133,113,134,123,150,137,125
122,139,123,116,118,120,131
120,141,124,130,110,127,131
→ 150, 141

130,121,104,143 → 143, 130

141,154,118,125
127,145,150,129
→ 154, 150

136,100,142,137,131,138 → 142, 138

125,137,119,126,103,109 → 137, 126

139,139,111,134,117,132
118,122,131,140,114,142
129,137,123,129,127,101
→ 142, 140

131,151,135,121
120,127,105,154
→ 154, 151
---
[[127 132 104 136 120]
 [127 130 122 120 109]
 [110 144 142 128 151]] yields 128

[[153 139 100 114 136 130]
 [142 139 105 128 133  98]
 [111 120 146 130 122 137]] yields 122

[[126 123 105 117 139 153 116]
 [124 109 118 142 140 130 126]
 [139 145 130 118 140 119 129]] yields 119

[[127 128 138 130]
 [131 148 137 102]
 [151 125 140 123]] yields 140

[[107 129 138 117 148 102]
 [127 115 118 145 127 127]
 [130 126 129 126 129 127]] yields 129

[[123 132 125 124 133]
 [152 132 130 117 115]
 [137 126 156 134 130]] yields 134

[[118 135 126 126 115 125]
 [142 114 115 114 157 143]
 [111 107 143 135 117 144]] yields 117

[[119 156 130 112 128]
 [154 127 117 121 143]
 [119 141 144 140 120]] yields 140

[[127 119 108 140 127 121]
 [123 122 137 113 130 156]
 [132 136 144 124 131 130]] yields 131
---
array([[140, 100, 134, 134, 147],
       [140, 120, 129, 134, 154]]) --> 100

array([[130, 146, 121, 121, 107, 110],
       [130, 121, 122, 126, 144, 139]]) --> 146

array([[142, 126, 146, 136],
       [149, 113, 146, 126]]) --> 126

array([[147, 136, 139, 110, 155, 105],
       [147, 136, 141, 108, 153, 104]]) --> 136

array([[132, 124, 137, 154,  98, 114, 134],
       [105, 132, 126, 122, 132, 112, 125]]) --> 124

array([[131, 148, 141, 105],
       [152, 128, 142, 136]]) --> 148
---
[147 145 105 138 112] gives 105, 147
[131 123 110 114  99] gives 110, 131
[145 142 118 157 138] gives 118, 157
[129 122 133 129 117 124 104] gives 129, 133
[115 114 108 107 101 127 144] gives 107, 144
[147 104 111 142  98] gives 111, 147
[107 138 129 106 128] gives 129, 138
[ 99 124 137 107 140] gives 137, 140
[120 132 141 156 125] gives 141, 156
[121 140 152 118 146] gives 152, 152
---
121  141  135  125  128  124
136  106  111  128  153  127
129  113  121  135  146  128
yields 125

130  115  120  130  139  130  130
111  107  142  139  104  137  131
133  127  128  128  124  129  128
yields 139

123  133  153  132  156  132
120  134  149  132  120  134
119  133  158  132  119  134
yields 132

117  136  133  144  123
112  127  119  152  130
110  103  142  111  129
yields 133

135  127  131  138  106
137  108  131  136  104
137  108  131  134  105
yields 131

131  131  131  120  131
134  127  132  130  131
135  121  132  151  131
yields 131

131  149  130  126  131  111  116
130  111  130  137  129  136  126
130  150  130  128  131  108  139
yields 131
---
[156 124 142 135 146 134 135] out 135

[[127 125 132 126 145 152]
 [127 129 111 150 151 151]
 [124 129 132 126 141 153]] out 152

[120 121 142 106] out 106

[157 123 106 129 123 139 132] out 132

[100 122 126 116 137 123] out 123

[124 120 127 113 132 135  99] out 99

[105 102 114 144] out 144

[123 138 108 129 128 104 131] out 131

[119 118 133 129 154 122 116] out 116
---
Q:
[[126 118 127 126  98 132]
 [123 118 125 131 103 128]
 [137 126 131 146 109 122]]
A: 122

Q:
[[149 142 139 144 136]
 [126 127 108 116 100]
 [120 131 104 114 110]]
A: 110

Q:
[[127 106 127 133]
 [120 133 148 114]
 [121 107 102 112]]
A: 112

Q:
[[128 127 151 130 135]
 [128 129 126 135 124]
 [128 132 128 144 121]]
A: 121

Q:
[[132 137 141 139]
 [114 109 107 115]
 [118 128 141 153]]
A: 153

Q:
[[132 145 135 126]
 [126 149 130 128]
 [118 135 131 128]]
A: 128
---
[[126, 122, 135, 157],
 [133, 113, 121, 152],
 [120, 131, 125, 109]] Out: 131

[[152, 142, 125, 131, 131],
 [125, 146, 142, 115, 152],
 [149, 131, 124, 138, 108]] Out: 124

[[141, 145, 129, 140, 109, 127, 122],
 [140, 113, 146, 113, 110, 115, 120],
 [118, 140, 122, 142, 150, 127, 145]] Out: 150

[[119, 134, 107, 139, 118, 131, 132],
 [112, 134, 118, 139, 125, 119, 128],
 [112, 131, 126, 146, 130, 127, 129]] Out: 130

[[145, 146, 127, 118, 124, 151],
 [120, 137, 134, 109, 145, 131],
 [127, 123, 127, 125, 121, 132]] Out: 125

[[137, 150, 128, 121, 115],
 [127, 126, 122, 124, 139],
 [122, 139, 125, 105, 121]] Out: 125

[[130, 142, 142, 115, 119, 130],
 [135, 108, 131, 128, 126, 124],
 [104, 120, 145, 126, 147, 137]] Out: 126

[[142, 103, 134, 131, 139],
 [146, 135, 120, 135, 110],
 [110, 149, 131, 109, 118]] Out: 131
---
[133 151 128 128 125 136 129] | 129
[132 127 127 128 133 107] | 107
[139 124 141 104] | 104
[122 141 156 119] | 119
[121 128 130 156 107 127 120] | 120
[107 139 149 122] | 122
[138 123 130 144 128  98 151] | 151
[144 133 142 103 122 119 121] | 121
---
[[140, 125, 136, 139], [143, 111, 156, 155]] result: 111
[[121, 150, 126, 130, 132, 158], [140, 153, 129, 128, 107, 139]] result: 128
[[143, 104, 115, 131, 126, 139], [143, 106, 130, 139, 144, 133]] result: 139
[[131, 124, 142, 125], [112, 150, 115, 134]] result: 150
[[131, 125, 120, 119, 131, 106], [122, 118, 123, 117, 119, 110]] result: 117
[[145, 132, 140, 135, 131], [154, 129, 135, 132, 137]] result: 135
---
124  123  124  122  100: 124
155  150  110  141: 155
137  145  116  101: 137
132  113  104  118: 132
100  126  154  143  156: 100
144  157  118  117: 144
150  133  113  124: 150
---
array([[134, 128, 137, 119, 124, 129],
       [105, 128, 137, 140, 142, 114],
       [135, 129, 132, 122, 123, 131]])
122

array([106, 128, 129, 130, 126])
129

array([[151, 121, 133, 123, 153, 123],
       [145, 136, 133, 126, 150, 127],
       [127, 149, 129, 127, 143, 130]])
127

array([[129, 128, 126, 150],
       [124, 125, 144, 127]])
125

array([[125, 144, 134, 111, 130],
       [141, 109, 134, 149, 101]])
134

array([[138, 146, 113, 117],
       [124, 153, 112, 115]])
153

array([141, 124, 125, 150, 151, 120, 140])
151

array([122, 131, 140, 118, 123, 150, 142])
123

array([[146, 110, 129, 153, 133, 120],
       [124, 115, 110, 137, 110, 141],
       [132, 113, 117, 143, 119, 133]])
143
---
145  125  136  147
108  101   98  148
131  122  111  145
⇒ 136

120  128  133  129  116
120  128  133  129  116
110  103  133  140  116
⇒ 129

133  118  127  110
109  135  136  118
107  133  153  120
⇒ 127

147  133  135  125  152  118  121
136  129  137  127  131  126  128
133  127  135  126  128  125  129
⇒ 118

124  124  129  125  126  132  127
130  124  131  133  124  133  121
102  129  127  128  132  146  122
⇒ 132

119  136  119  130  139  108  117
133  135  121  120  118  139  106
127  114  137  128  144  124  146
⇒ 108

138  149  137  138  128  135  141
128  136  146  136  138  120  139
129  128  115  129  120  125  128
⇒ 135
---
[131 157 118 127]
118
[127 104 147 114 141 109]
141
[148 139 119 152]
119
[150 108 118 140 157 155 149]
155
[137 128 101 146]
101
[107 139 142 112 111]
112
[136 145 126 109 104]
109
[123 138 150 103 143 135 117]
135
[128 156 130 132 124 135 127]
135
---
[124  99 135 120 129] yields 135
[117 157 107 131 130] yields 107
[137 111 146 147 154] yields 146
[141 129 114 132 155] yields 114
[103 101 100 107 139] yields 100
[138 113 123 130 104] yields 123
